In the rows, zero is written as 128.
One turn sends every row of this set to another row. A few are shown first. Where does it send the rows asked after them?
Som: [134 121 108 128 156 122 111 148  99 152 112  95 127  96  94 147 152 173
 152 134 122 108 120 140 105 136 124 112 168 116 156 109 116 135 104 124
 134 138 101 130 109 157  99 159 132 111 139 131  86 125 138 134 137 137
  97 121 144 143 124 146 157 117 183 138 135 122 156 140 107]
mukit: [154 117 133  80 144 146  69  85 139  99 105 116 141 150 118 135 124 159
 125 108 137 124 115 172 130 110 118  95 131 127 129 106 116 111 140 139
 132 112 120 101  93 142 117 129 124 159 139 135 148 123 143 121 117 160
 108 121 136 140 116 107 102 134 131 133 138 145 112 115 114]
nalak: [127 141 103 161 106 141 107 127 101 123 142 102 105 113 126 131 111 130
 145 160 132 145 119 156 116 140  84 115 166 125 130 120 120 106 170 129
 110 124 111 123 124 135 139 135 132 173 116 137 120 156 116 116 101 122
 112 126 156 150 136 132 132 157 147 134 121 158 111 111  86]
vud: [148 110 100 118 137 108 106 139 122 157 136  95 132 118 111 133 115 126
 127 129 118 128 116 153 125 111 111 120 143 113 119 120 105 135  90  89
 122 125 116 133 109 158 124 136 125  96 115 127 112 118 135 149 142 125
 100 129 179 152 148 169 135 107 141 115 150 146 128 117  96]
zikap: [137 150 118 171 132 143 119 101 102 115 133 139 115 109 117  94 168 102
 128 127 141 144 133 108 142 128 133 143 117 112 134  86 141 116 120 133
 142 144 142 125 145 151 119 145 133 134 133 101 116 145 137 141 130 134
  91 140 144 126 117 100 139 138 139 160 110 116 156 153 142]
netat: [130 128  98 169 113 138 128 142 123 126 128 108 112 103 138 133 104 121
 140 161 126 128 121 162 116 113  83 112 155 135 126 105 126 115 152 136
 116 122 104 108 119 137 143 119 137 162 138 132 133 149 126 117 105 124
 113 114 162 128 157 127 134 147 154 124 143 157 103 107  74]
gif: [153 108 130  80 133 152  86  82 146  99 106 113 129 155 103 134 125 177
 138 121 160 111 110 173 127 113 123  83 121 138 130 112 129 111 129 145
 124 118 127 111  95 146 120 144 107 129 129 150 139 123 122 122 123 142
 111 142 129 141 120 114 118 127 131 127 132 145  99 102 121]
Naz: [137 101 113 117 123 142 115 121 120 148 135  83 117 111 120 139 127 141
 144 116 131 125 107 160 134 138 140 116 125 124 121 149 102 160  78 120
 128 150 128 127 125 132 111 145 157 134 130 129 113 115 129 119 138 121
 154 141 151 167 108 149 130 106 175 109 135 134 115 164 141]
beno: [125 122 108 170 122 135 104 145 114 119 134  97 110 100 120 126 109 121
 154 169 125 140 127 157 109 132  94 113 170 144 122 135 114 113 162 119
 123 130 105 110 117 138 128 130 140 164 120 121 135 161 130 132 118 120
 136 136 154 117 136 127 139 148 148 131 130 155 114 107  75]
kogek: [139 117 142  85 144 155  90  64 146 116 104 133  99 161 119 137 110 167
 141 116 144 120 110 153 122 126 113  90 127 137 122 109 110 104 130 145
 129 126 117 113  83 157 131 138 112 144 138 143 138 117 143 121 122 158
 120 134 138 126 116 118 101 115 138 131 145 140 116 118 129]
tuged: [145 126 138  71 154 145  89  92 143 105 112 116 129 162 104 135 120 171
 142 127 137 126 108 161 123 104 138 102 132 127 126 110 108 106 122 140
 136 137 118 102  93 162 114 135 112 128 140 150 142 127 136 116 115 151
 144 140 134 139 123 109 103 130 136 123 138 128 104 114 123]
Rel: [145 147 120 161 153 133  98  85 109 120 123 130 103 109 116  98 156 120
 146 133 137 145 126 112 145 115 146 147 128 106 145  96 108 124 100 112
 141 149 134 125 149 131 129 140 122 129 136 115 117 152 147 141 131 124
 101 159 138 136 129  95 130 144 162 154 124 112 143 157 141]
kog: [125 103 141 121 117 176 152 116 104 149 142 122 154 140 108 154 120 143
 129 151 121 151 120  97 142 124 151 139 124 137 126 101 128 137 141 115
 128 121 134 147 131 150 132 116 121 119 138 153 116 137 114 121 119 115
 109 127 138 118 144 169 185 153 133 110 110 105 135 110 153]
Gol: [134 129 117 173 124 142 114 127 117 120 140 113 127  97 127 124 116 123
 151 147 143 139 113 141 122 120  93 110 170 140 126 114 118 119 162 137
 113 113  98 109 107 133 144 137 151 170 137 125 125 178 122 125 101 137
 117 114 154 127 155 123 138 141 142 145 120 145 109 101  77]
guki: [129 103 131 119 127 162 152 123  89 151 133 139 140 146 107 142 122 140
 133 135 110 144 105 102 138 139 151 117 131 133 134  96 132 134 139 125
 120 142 144 159 138 156 136 136 103 132 132 152 144 149 110 128 112 111
 130 125 139 128 118 151 177 151 123 107  84 104 150  94 149]
Zeti: [146 114  96 106 138 129 111 137 104 121 144 122 154 123 119  93 120 145
 134 131 102 111 171 141  99 149 133 143 140 147 152 126 142 144 112 138
 105 134 119 145 133 104 127 124 138 115  94 131 122 128 141 130 130 146
 133 158 109  88  99 134 127 145 140 131 165 160 142 136 146]
tul: [149 139 128 158 128 136 122  98 115 118 107 122  99  95 116 117 154  94
 141 139 157 136 128 106 152 116 147 134 118  98 124  87 118 114 119 123
 141 129 144 121 140 141 123 143 130 123 123 111 107 142 145 138 118 130
  84 154 135 134 127  93 140 130 157 154 123 115 152 159 149]
zal: [138 123  97 106 138 132 128 131  94 127 141 113 152 134 135 100 125 140
 123 114 105 108 153 159 108 157 128 125 124 138 136 130 157 138 140 145
  92 115 120 143 135 113 137 125 139 122  93 133 106 125 148 109 117 155
 118 163 116  83  90 139 128 149 146 116 168 152 130 135 141]
val: [117 120  88 120 148 127 122 130 103 151 110  84 121 123 111 125 118 140
 122 136 113 145 109 136 108 143 113 125 137 155 130 127  81 160 125 113
 126 141 116 119 103 156 106 156 165  97 116 143 116 112  97 159 135 106
 123 152 118 154  99 120 149 135 141 125 131 139 120 150 155]
Galus: [145 104 105  92 124 136 105 132 106 113 162 132 164 133 122 105 114 141
 126 110 114 137 154 150 112 165 123 119 137 140 130 126 141 134 120 148
  91 118 118 133 142 106 140 128 151 127 108 132 129 119 137 113 123 143
 121 138 124  79  91 132 130 144 135 127 173 145 136 117 158]
Ridi: [145 142 126 162 148 143 121  86 107 120 127 136  97 110 129 102 164 115
 150 120 136 127 113 109 132 123 138 137 121  94 129  93 125 126 108 121
 140 126 130 132 144 134 122 127 119 130 121 114 118 163 133 131 124 119
  70 159 134 130 117 107 136 138 153 172 125 117 150 167 144]
Kelu: [128 129 113 117 125 142 125 130  99 146 117 102 122 104  97 139 145 147
 144 144 104 109  89 127 117 134 135 100 131 113 138 141 100 141 123 118
 113 141 103 172 109 167 119 168 138  90 113 127 138 112 142 129 159 136
 146 139 136 156 145 110 153 134 139 151 129 123 142 121 127]
Sobe: [136 128 114 170 106 135 116 132 115 108 136 121 104  84 119 147 112 132
 150 145 143 129 120 162 115 125  85 117 151 130 124 120 115 114 158 148
 108 126  97 114 112 139 136 132 155 148 115 122 119 168 116 128  97 126
 118 140 151 128 146 121 152 151 143 123 123 165 104 114  86]
zibit: [151 104  85 100 140 127 124 120  87 119 143 137 148 126 127 113 131 132
 126 115  99 121 142 150 107 166 130 121 136 156 135 123 131 144 114 146
 102 125 121 148 139 104 134 139 132 126  95 128 125 120 132 122 108 135
 124 160 107  86  88 136 136 154 131 114 165 162 138 131 152]
gud: [150 107 129  69 130 140  90  88 140 115  98 129 123 150 117 144 127 151
 124 117 140 116 111 164 135 123 134 100 115 144 117 107 110 104 115 153
 142 134 119 102  90 141 130 127 123 139 145 150 155 110 136 101 107 144
 122 136 131 137 112 121 100 125 133 121 154 141 107 122 116]
Goba: [143  96  92 108 139 138 117 137 103 115 142 142 157 134 117 112 117 153
 129 126 130 125 152 143  92 166 128 115 120 133 143 128 149 139 112 138
  99 102 123 144 142 105 128 140 150 119  83 130 119 113 146 124 122 155
 115 144 112 102 104 136 134 150 143 118 163 137 127 129 165]
deluz: [141 142 104 161 145 139 123 104 113 117 121 139  86 108 122 100 146 112
 147 130 139 117 116 117 127 113 144 135 127  95 140  85 133 118 108 119
 132 136 131 127 143 142 126 150 119 132 142 121 110 144 143 146 126 131
  80 128 140 115 125  90 129 136 167 159 114 108 151 155 134]
sape: [123 104 146 103 119 177 145 117 117 152 144 138 147 139 113 126 125 144
 115 122 112 156 125  89 141 126 156 131 123 148 136  96 129 154 145 122
 132 131 138 138 143 142 123 115 110 124 135 141 138 142 100 109 114 132
 123 131 141 118 122 149 167 147 128 112  97 111 148 101 148]
kosu: [117 109 137 117 127 162 148 117  92 162 133 145 164 149 114 141 106 136
 132 131 130 143 120  93 146 143 149 126 127 127 123 100 124 127 133 137
 125 129 128 142 122 147 132 108  96 119 134 150 127 134 111 108 134 115
 129 113 139 137 124 155 176 145 121 119  92 123 140 108 138]
mineb: [123  97 138 123 126 161 142 121  96 154 138 134 162 145 106 140 129 148
 133 155 104 147 120  91 127 124 150 134 131 140 117 117 121 127 141 127
 123 137 132 130 132 146 122 109 101 123 132 147 135 148 113 123 124 112
 150 124 152 140 134 162 176 148 137 116  98 102 142 110 137]

Sobe -> gif
gud -> zibit
zal -> kosu
Now find these:
zikap -> Gol
Som -> vud
Zeti -> mineb

One turn sends every row of this set to another row. A few are shown first. Where does it send the rows asked after them?
kof: [136 120 141 118 114  93 125  92 102 156 120 133 123 127 153 110 136  82
 117 100 130 126 153  99 138]
sete: [122 134 138 121 142 130 107 135 121 121 134  92 110 142 161  96 109 125
 164 127 124 116 110 131 147]
mul: [131 112 102 132 135  96  79 156 138  97 105 131 122 125 116  88 142 131
 115 115 143 105 147 108 141]
loda: [ 97 134  98 126 127  72 121 125 103 114 136 117 110 149 163 151 141 149
 148 124 126 110 111 117 148]
budar: [125 135 135 115 142 130 100 138 121 130 139  90 114 146 159 108 104 129
 161 131 126 114 114 129 151]
Kire: [110 109 148  82 124  98 119 116 174 154  92 135 131 106 137 141 139 142
 118 106 117 123 128 104 146]
vuni: [ 84 125 100 160 167 101 118 142 142 134 111 138 133 141 144 126 187 115
 119 117 128 134 123  99 136]
keni: [141 122 136 110 112  97 115  97 105 168 128 130 129 132 149 122 134  85
 114 106 131 123 155  97 144]
sibe: [123 132 143 117 146 124 106 128 120 113 128  92 110 142 169  97 101 123
 158 132 126 116 113 124 151]
Mafe: [123  96 124  97 145 122 110 130 144 172 148 116 126  94 125 122 154 113
 137 148 125 139  97 113 145]
Modo: [ 86 121 111 154 174  87 111 130 143 121 102 138 133 137 158 131 175 108
 107 127 131 134 126  88 143]
raluv: [135 110 103 125 136  93  76 154 142  95 104 131 125 125 121  94 137 130
 111 120 145 105 148 103 146]
gid: [139 124 131 118 107 105 119 105 105 176 132 130 127 134 142 116 143  89
 124  97 127 122 152 106 138]
Tofon: [ 97 134  99 126 126  70 121 123 104 111 134 115 110 148 165 153 139 148
 146 127 127 110 109 115 151]
fafu: [113  95 132 115 147 120 126 124 140 152 133 120 114  85 126  96 162 106
 142 141 122 146  94 117 135]
mos: [109 111 141  88 119 108 122 124 174 165  99 134 129 108 126 138 151 147
 128 100 114 121 127 114 141]
fube: [138 111 100 124 134  96  72 157 143 107 111 130 129 129 116  99 139 132
 113 121 144 102 149 105 146]
lin: [135 113  98 129 132 100  77 159 139 106 111 130 125 128 113  94 144 134
 117 116 143 104 147 109 142]
zumu: [127 134 141 111 146 125  99 130 124 121 133  91 115 145 169 109  98 126
 156 136 128 116 116 123 154]
Nop: [ 97 134  99 129 127  71 124 125 102 112 133 116 107 149 163 149 143 148
 149 123 126 109 110 117 148]
mafak: [105 110 148  98 122 106 135 118 170 151  92 137 120 103 128 123 154 143
 128  93 113 127 123 118 134]
rep: [124  92 135  88 152 107 104 115 145 155 134 116 127  93 141 127 139 104
 123 161 127 142 104  98 154]
popil: [106 106 154  91 126  93 129 111 171 141  85 138 122 101 138 127 144 140
 120 101 116 125 124 107 141]
Nupi: [ 97 133 101 128 126  70 122 123 102 110 132 117 109 149 167 149 139 148
 147 126 125 110 111 115 148]
Rure: [ 92 125  96 147 164 103 104 147 144 152 121 134 143 148 142 145 183 119
 116 125 132 130 128  97 142]
lared: [116  89 144 106 156 105 121 109 140 134 122 122 115  82 144 102 146  98
 126 150 122 147  97 103 143]
Vodan: [134 122 136 124 109 103 129  99 102 163 124 134 122 128 143 104 146  84
 124  92 127 126 149 108 133]
davor: [ 92 123 104 141 171  88  99 137 148 139 112 134 143 145 155 149 171 113
 105 134 133 131 131  84 150]

lared -> rep
mafak -> popil
Now find these:
mul -> raluv
Rure -> vuni
zumu -> budar
gid -> Vodan

One turn sends every row of this set to another row. A few are shown first. Where does it send the rows asked after them?
relu: [ 99 183 152 112 114 172 103 138 127 123 114 165  95 163 167]
Lobi: [150 168 134 135  99 129 150 155 126 127  97 142 107 116 173]
Bog: [ 64 141 142 113 115 155 124 150 111  75 104 170 107 124 139]
teku: [ 99 189 136 113 101 121 102 130 114 108 106 164 125 135 160]
paru: [131 153 124  96  95 126 117 135 100 102 147 158 105 162 150]
nanum: [116 136 142 113 107 166 134 133 140  79 115 199 104  85 151]
mose: [118 135 149 113 106 168 134 131 137  78 119 200 104  89 147]
Nolaf: [129 154 128 134 106 181 124 144 141 130  95 147  95 155 176]
dube: [ 83 117 123 133 105 156 138 158 119  79  90 161 110 121 151]
num: [146 193 163 118 103 134 153 157 114 130 112 162  86 117 158]
dem: [118 130 145 109 106 172 135 131 139  81 115 196 106  85 149]
dofof: [138 147 116 105  91 128 126 137 102 101 140 153 108 158 157]
dosod: [ 82 157 167 107 113 160 148 163 106  81 116 179  84 114 134]
muneg: [104 164 131 123 110 175 104 137 141 122 100 154 102 164 176]
fezu: [113 137 146 108 108 171 132 132 135  80 120 202 109  92 148]
buvon: [155 142 122 108  92 129 140 145 104 110 139 153  97 155 159]
Fuvid: [144 163 134  90  93 130 129 140  92 106 154 163  95 156 147]
vezu: [123 162 111 133 102 126 119 138 126 118  91 141 130 126 175]
guvir: [107 147 162 119 115 163 166 172 113  92 112 172  77 110 140]
vidi: [115 209 161 102 104 129 121 146 106 120 117 171 101 125 152]
vifu: [113 122 136 139 108 157 164 167 115  87  90 159  92 109 147]
mudin: [141 165 149 128 110 181 137 153 137 138 108 151  80 147 167]
sozi: [116 132 149 114 106 169 134 135 135  82 116 201 105  88 147]
tene: [155 155 137 104  89 129 140 148  99 112 149 157  89 154 151]
Rugip: [123 188 164 110 113 182 125 155 134 134 114 166  78 154 159]

paru -> buvon
vezu -> num
Now find these:
guvir -> Bog
Nolaf -> Rugip

